[[106 142 101 144 131]
 [126 140 120 122 144]]
->
[[106 142]
 [126 140]]

[[134 123 127 130]
 [128 134 126 140]
 [125 103 121 145]
 [139 133 136 135]
 [117 140 130 125]]
->
[[134 123]
 [128 134]]

[[101 153 133]
 [134 112 151]]
->
[[101 153]
 [134 112]]

[[138 112 134 127 144]
 [109 120 125 135 125]
 [134 150 119 143 131]]
->
[[138 112]
 [109 120]]

[[124 122 150]
 [145 132 116]
 [127 125 142]
 [129 136 140]
 [108 120 120]]
->
[[124 122]
 [145 132]]

[[141  99]
 [121 120]
 [158 153]
 [128 152]
 [142 108]]
->
[[141  99]
 [121 120]]

[[120 120 105 129]
 [149 132 118 129]
 [126 129 137 126]
 [124 111 108 129]
 [119 131 126 125]]
->
[[120 120]
 [149 132]]

[[133 121 122 151 128]
 [145 120 122 143 139]
 [136 116 114 143 139]
 [152 105 121 137 130]
 [138 123 116 140 132]]
->
[[133 121]
 [145 120]]
---
[[135 134 114 129 128 129 130]
 [153 127 110 129 128 128 127]
 [134 131 139 128 129 128 126]
 [128 127 121 127 128 127 127]]
->
[[135 114 128 130]
 [153 110 128 127]
 [134 139 129 126]
 [128 121 128 127]]

[[127 126 130 127 114 128 129 130]
 [130 128 127 127 149  99 129 129]
 [128 126 130 127 126 118 129 131]
 [127 129 128 127 103 138 129 128]
 [130 127 129 127 143 102 129 131]
 [129 131 124 127 140 113 128 127]
 [128 131 125 127 127 124 128 126]
 [127 131 125 127 119 131 128 126]
 [130 130 125 127 145 107 128 127]
 [129 126 130 127 132 111 129 131]
 [128 131 125 127 134 118 128 126]]
->
[[127 130 114 129]
 [130 127 149 129]
 [128 130 126 129]
 [127 128 103 129]
 [130 129 143 129]
 [129 124 140 128]
 [128 125 127 128]
 [127 125 119 128]
 [130 125 145 128]
 [129 130 132 129]
 [128 125 134 128]]

[[133 135 149 119 143 119 148 146 113 114 146 134]
 [142 152 124 147 126 136 137 142 114 131 109 127]
 [127 141 108 150 146 148 133 134 121 146 107 138]
 [116 111 120 113 107 128 112 123 137 103 141 135]
 [121 121 118 145 125 128 120 131 141 150 128 113]
 [134 114 107 149 117 107 149 141 143 148 138 140]
 [119 109 120 104 124 139 123 118 145 139 114 139]]
->
[[133 149 143 148 113 146]
 [142 124 126 137 114 109]
 [127 108 146 133 121 107]
 [116 120 107 112 137 141]
 [121 118 125 120 141 128]
 [134 107 117 149 143 138]
 [119 120 124 123 145 114]]

[[118 135 143 118 145]
 [145 136 138 144 129]
 [129 125 129 129 129]
 [127 130 127 128 127]
 [147 135 143 139 118]
 [132 123 130 127 131]
 [112 129 122 138 119]
 [125 131 138 107 136]
 [129 128 127 125 128]
 [133 108 118 119 120]]
->
[[118 143 145]
 [145 138 129]
 [129 129 129]
 [127 127 127]
 [147 143 118]
 [132 130 131]
 [112 122 119]
 [125 138 136]
 [129 127 128]
 [133 118 120]]

[[117 141]
 [107 155]
 [135 126]
 [101 131]
 [136 109]
 [146 148]
 [134 122]
 [126 143]
 [104 114]]
->
[[117]
 [107]
 [135]
 [101]
 [136]
 [146]
 [134]
 [126]
 [104]]

[[134 106 126 138 131 132 133]
 [126 142 114 134 138 131 130]
 [136 142 122 128 132 117 134]
 [113 133 108 105 129 124 136]
 [112 138 118 125 135 143 143]
 [138 138 127 136 132 145 129]
 [137 143 132 132 136 123 126]
 [108 130 124 109 146 128 133]
 [133 137 122 146 136 132 146]
 [113 137 108 112 128 125 149]
 [130 146 124 129 136 127 135]
 [116 117 127 115 134 138 133]]
->
[[134 126 131 133]
 [126 114 138 130]
 [136 122 132 134]
 [113 108 129 136]
 [112 118 135 143]
 [138 127 132 129]
 [137 132 136 126]
 [108 124 146 133]
 [133 122 136 146]
 [113 108 128 149]
 [130 124 136 135]
 [116 127 134 133]]

[[143  99 132]
 [133 131 117]
 [108 131 155]
 [115 140 127]]
->
[[143 132]
 [133 117]
 [108 155]
 [115 127]]
---
[[148 117 123 148]
 [137 119 114 135]
 [115 136 141 121]
 [ 99 123 110 131]]
->
[[119 114]
 [136 141]]

[[114 118 130]
 [120  99 129]
 [139 106 131]
 [135 112 132]]
->
[[ 99 129]
 [106 131]]

[[142 126 136 125]
 [137 134 109 126]
 [133 128 156 136]]
->
[[134 109]
 [128 156]]

[[130 132 136]
 [122 119 114]
 [126 144 125]
 [135 132 151]
 [128 116 138]]
->
[[119 114]
 [144 125]]

[[157 112 131 126]
 [130 137 131 134]
 [106 130 130 126]
 [106 134 128 130]
 [114 120 125 131]]
->
[[137 131]
 [130 130]]

[[130 128 130]
 [133 121 123]
 [129 129 128]
 [107 113 106]
 [126 125 125]]
->
[[121 123]
 [129 128]]
